One turning vector, and how many steps it has turned
The counts run from 0 to 1215.
[ -5   0   6   6   2 -24   3  -5  15  -4 -23   1  -7  -2  -6   1  -3   1
 -14  -3   2   0  13   7  17 -11   0  -3   5 -17   8  -5   1 -14]
1141
[  8   1   6  -1   5 -23  -2   4  11  -7 -18   7  -4   1 -25   3  -3   0
  -4   1  -2   4   8   6   0 -10   9 -14  10 -11 -15   6 -11   6]
18
[ -3   7 -10  -3   6 -25  -8   0  16  -1 -17   5  -9   0 -12  -2   7  -7
  -9   3   5   1   6   4   5 -14   1 -16  14 -12  -6  -5  -8  -1]
22
[  8  13  -1  -6  10 -18  -8   3  11   4 -17  -5  12  10  -5   5 -17   5
  -2  14 -11  14   8   8   2   8  -7 -12  11  -4  -2   4  -8   2]
490
[  5  11 -16  -3   8 -16 -18   0   7   2 -14   1   0   7  -3  -1 -11   2
 -13   5  -7   2  -3  -2   4  -9   3 -17  11 -16 -16   7 -11   2]
836
[  7  -3   5   9  14 -16  -3   6  11  -9 -28   8  -5   0  -9   4   1   5
 -15  -6   3  -5   4   9  12 -12   7  -3   6 -16  -9   2   0   3]
515
[  5  -1  -4  12  13 -11   0  -5  12  -7 -19   6 -11  14   0 -10  -5  12
   3 -17  -3   2   1  15  18  -6  -2  -2   9  -8 -12  11  -6  -5]
111
[  5  11  -8  -1   0 -25  -2 -11   6  -4  -9  -7   2   7  -3 -10 -25  -4
   3  -4 -10   1   1  -2   4  -5   4 -10  13 -14  -6  11 -14  -4]
209
[  2   9 -11   2   8 -10 -13   4  15   4 -19  -7   3  21  -6   3 -10   4
  -6  11  -5   8  -6   4   5  -2 -10 -13  12  -3 -12   6 -15  -2]
1177
[ -2   5  -2  12  13 -10  -6   8  12   4 -23   4  -7  14  -2   3  -6  10
 -14   5 -10  -2   3   8  23  -8 -12  -3   0  -9  -9  -3   3  -7]
1015
[ -5  -1 -15   3   4 -17  -8   0   9  -6 -21  -5   0   9  -6   6  -1  -4
 -11  11  -1   7   5   3  12  -7  -4 -13  19  -6  -6   4 -12 -14]
568
[  0   9  -8   7   7 -12 -12   5   9   7 -17   3   4  17  -8   8 -17   2
  -8  15 -10  10   0   4   5  -5  -7 -14   4  -9 -12   6 -11  -6]
1175
[  4   4   5 -11   9 -31  -2  -1  14  -8 -24   2 -10  -2  -5  -2   0   2
  -7 -10  -4   0   4   6   6  -4   7  -9  10 -17   0  -5   1   9]
307
[  1   8  -2   0  -2 -26   5  -1   7  -9  -9 -13  -4   3 -11 -10 -21  -6
  -2  -5 -16 -12   4  -4  15  -5   1  -9   9 -15  -6   3  -5  -5]
753
[ -1   0  -6   3   0 -21  -4  -9   8  -1 -16  -6  -6   7   9  -7 -22   6
 -12  -8 -12  -1  -1   0  17  -4  -3  -5   0 -23  -4   4  -3 -11]
52
[  2   7   8  -1   1 -24   5  -5  14  -3 -13  -4 -12   5 -18  -8 -21   6
   2 -11 -10  -2   5   2  11  -2   2  -6   1 -14   2  -2  -2   0]
193
[ -4  13   0   9   5 -17   3   8  14   7 -17   3  -2  15 -14   2 -14  -4
   0  11 -15   0   7  11  14  -7 -13  -8   0  -4  -6  -6  -4  -5]
473
[  8  16 -10   4  15 -15   3   3  10   0 -15   1  14   4 -11  -1  -5  -5
  -1   9  -2   6  18  12   9  -2  -3 -10  23  -4  -7   6  -9  -3]
427
[  5  10   3  -1  14 -19   7  -3  17  -4 -22  -8  -1   2   3  -9  -5   8
   0 -11   1   3  14  15  18   5  -5   1  14  -7   6  -4   2  -3]
1211
[ -1  14   8   1   3 -23  -1  -2  20  10 -15   4  -8   1 -10  -4 -11   9
  -9   3  -7   1  11   5  11  -5  -6  -7  -5 -17   3  -8   2  -1]
534
[  4  16   5   1  -2 -20  -1  -7  18   6 -12 -11   2  12  -2  -7 -21   9
   6   3 -11   9   5   8  10   6 -12  -6   3  -7  -2   7 -11  -7]
1163
[ -1   2   3   9   5 -19  12  -3  18  -9 -20 -12  -7   6  -7 -11  -4   0
   2 -14   2  -8   5  12  21  -6  -4   2  10  -7  -2  -1  -3  -5]
526
[  2  -2   1   2   5 -27   6   2  11  -5 -23   1   1  -6  -3   1   3 -11
  -8  -2  -1  -7  10  11  10 -12   4  -7   4 -17 -15   1  -7   4]
1202
[ -2   3  -2   5   2 -18   3   1   7  -8 -17 -16  -6   9 -11  -7 -21   0
  -8  -9  -7 -14  -3  -5  17  -6   3  -6   7 -16  -5   0  -1  -5]
1025
[ 14   8   9   4  14 -17  -1  -2  17  -5 -23   5   2   9   0   1   0   9
   4  -5   2  13   4  19   4   1   0  -3  13  -3  -5  11  -8   6]
717
[  1   9  -3  -1  -1 -25   5   0  10  -7 -10 -15  -5   6 -12 -12 -17  -4
   0  -6 -14 -13   2  -2  17  -4  -2  -9  11 -10 -11   3  -6  -1]
752
[ -5   9  -6  18   5 -11  -4  -3  10   6 -17  -3   6  11  -3   1 -24   3
 -11   7   0  -3   0   2  12 -12  -4  -4   2 -17  -5   5 -10 -13]
614
[  5   1  -4   7  14  -9  -7   6  12  -4 -24   4   2   5  -7   6   8   5
 -14   8   5   4  13  12  15  -8  -3  -7  17  -7  -9   4  -4  -9]
1128
[  4   6  -3  12   9 -12 -11   3   3  -4 -17   9  -1  12 -13   7 -21   4
 -12  10  -8   4   0  -2   7 -12   6 -13  10 -13  -7   9  -6  -9]
900
[ 12   4   0  -2   7 -17  -7  -6  15  -7 -18 -11   4   3   0  -4  -2  14
  -7  -1   5  11  11   9   9   5  -1  -6  23  -6  -3  14 -11  -5]
780
[  3  -5   5   8   8 -13  -2  -2  13  -5 -27  -2   3   3   0   6   1  10
 -12   3   6  12  14  14  16   1  -5  -2  12 -10   3   6  -2 -15]
170
[  6  -3  10  -9   2 -33   4  -2  13 -11 -23  -3  -7  -2  -9   2  -3  -2
  -2  -7  -6   3   6   8   4  -2   6  -9   5 -14  -5   0  -6   5]
305
[  0   0 -13  -3   7 -17 -14   1   7  -3 -21   3  -4  11 -13   4 -10   1
 -11   2  -4   6  -5  -2   0  -9   7 -19  11 -14 -13   5 -13   0]
564
[  0  11  -2   6   5 -19  -5  -4   9   2 -16  -1   2   3  12  -5 -18   7
 -14   0  -9  -2   8   5  21  -4  -5  -1   1 -21   2  -1   1 -13]
326
[ 12  10  -2  -5   9 -16 -14   3  12  -1 -17  -3   5  11  -5   4  -5  11
  -4  11  -8  16   6   8   5   5  -6 -13  17  -2  -8  12 -11  -2]
219
